Read these off the array that follows. Rows and columns are numbered from 0.
1) Give the entry directly above -40.
2) Give the entry directly above -60.
3) Give the entry just left of -15.
4) Give the bottom-right entry.
5) Give the top-left entry.
6) Give the entry in row 0 and column 1.
7) Give the entry in row 1 and column 1.
8) Give the top-right entry.
[[ 33 -33  17 -28  16  21 -21  30 -47 -34]
 [ 43 -43  30 -13  12  -6  16  -7 -28 -23]
 [ -8 -10  18 -16  19 -15  23  26  10 -56]
 [ 62 -43   3 -31  -1  10 -27  17 -60  12]
 [ 51 -13  45 -33 -31   5  -9  -4 -25 -37]
 [ 26 -23  63 -42 -65 -75   4 -23   3 -32]
 [-49  -6  22   5 -39  36   1  51 -12 -48]
 [  2  28  -1  37 -75 -13 -33 -39   5 -20]
 [ 25  19   6 -39  65 -27   6 -12 -13  70]
 [ 17 -40  -6  20   5  44 -11  14 -34 -21]
 [ -9  13  40  21 -22   5 -24  17   9 -11]]
1) 19
2) 10
3) 19
4) -11
5) 33
6) -33
7) -43
8) -34

Questions about the array below.
1) Which number is the entry just right of -1.08?
2) Which number is the entry just right of 0.09?
3) Which number is the maximum?
array([[ 0.24, -0.12, -1.46, -0.50, -0.70, -0.86, -0.39,  0.99,  0.27,
        -0.65, -0.31, -0.01],
       [ 0.24, -0.12, -2.03, -0.63, -0.68, -1.48,  0.14,  2.48,  0.27,
        -1.52, -0.31,  0.05],
       [ 0.24, -0.12, -2.03, -0.50, -0.71, -0.60, -1.08,  2.19,  0.27,
        -1.52, -0.51, -0.33],
       [ 0.24, -0.12, -2.03, -0.50, -0.71, -1.05, -1.25,  2.47,  0.27,
        -1.52, -0.78, -0.01],
       [ 0.24, -0.12, -1.81, -0.50, -0.71,  0.03, -0.87,  1.48,  0.35,
        -0.87, -0.37, -0.01],
       [ 0.24, -0.12, -1.81, -0.50, -0.64, -0.22, -0.53,  1.34,  0.27,
        -1.07, -0.55, -0.01],
       [ 0.24, -0.12, -2.03, -0.50, -0.82, -1.05, -0.39,  2.47,  0.27,
        -1.52, -0.31, -0.01],
       [ 1.31, -0.44, -2.69, -0.82, -0.71, -1.31, -0.02,  2.47, -0.18,
        -1.52, -0.31, -0.01],
       [ 0.09, -0.12, -2.03, -0.50, -0.71, -1.05, -0.07,  2.58,  0.27,
        -1.52, -0.31,  0.40],
       [ 0.52, -0.12, -2.03, -0.79, -0.71, -1.66, -0.12,  2.47,  0.27,
        -1.98, -0.31, -0.01]])
1) 2.19
2) -0.12
3) 2.58

[[ 13 -25   6 -21  23 -23  16   9  11 -28  29]
 [ 15   8   6 -54 -33  -2   0  15   3 -22  31]
 [ 45 -57 -11 -12  -4  55  62  50 -53  23  11]
 [ -2  33 -83  -9  -4  16 -12 -10 -28  21  28]
 [-29 -31 -58   7 -22  17 -13 -19 -40  20  -8]
 [-67   1   9   8  -7  -6 -49 -59 -12  23  23]
 [ 11 -10   3   0 -17  17  21   3 -43 -36  -9]
 [ 39  -5 -15   0 -17   9  38  37  59  10 -28]
 [ -4  11  13  16 -12   7  -4 -11  14 -13  26]]
The largest entry in the last row?
A: 26
The third entry on the main diagonal: -11
The entry just left of the smallest entry?
A: 33
The second entry from the end, reading row by row -> -13
The entry directly above the centre entry?
A: 16
The entry just left of the centre entry: -22
The 2nd entry on the main diagonal: 8
The entry just right of -33?
A: -2
The entry at the centre?
A: 17
The entry in the bottom-left corner is -4
The smallest entry in the first column?
A: -67
The first entry on the diagonal from the top-right corner -> 29
The second largest entry?
A: 59
The 1st entry on the main diagonal is 13
The second entry on the diagonal from the top-right corner?
A: -22
The bottom entry of the column that holds the largest entry?
A: -4
The bottom entry of the column that holds the smallest entry -> 13
The entry just left of -7 -> 8
The entry directly below -5?
A: 11
The smallest entry in the first row?
A: -28
The smallest entry is -83
The entry just right of -58 is 7
The entry directly below the largest entry?
A: -12
The third-last entry, reading row by row is 14
The entry directly above 50?
A: 15
The second entry in reading order?
A: -25
The largest entry in the first column: 45
The entry just right of the smallest entry -> -9
The entry directly above -5 is -10
The first entry of the smallest entry's row: -2
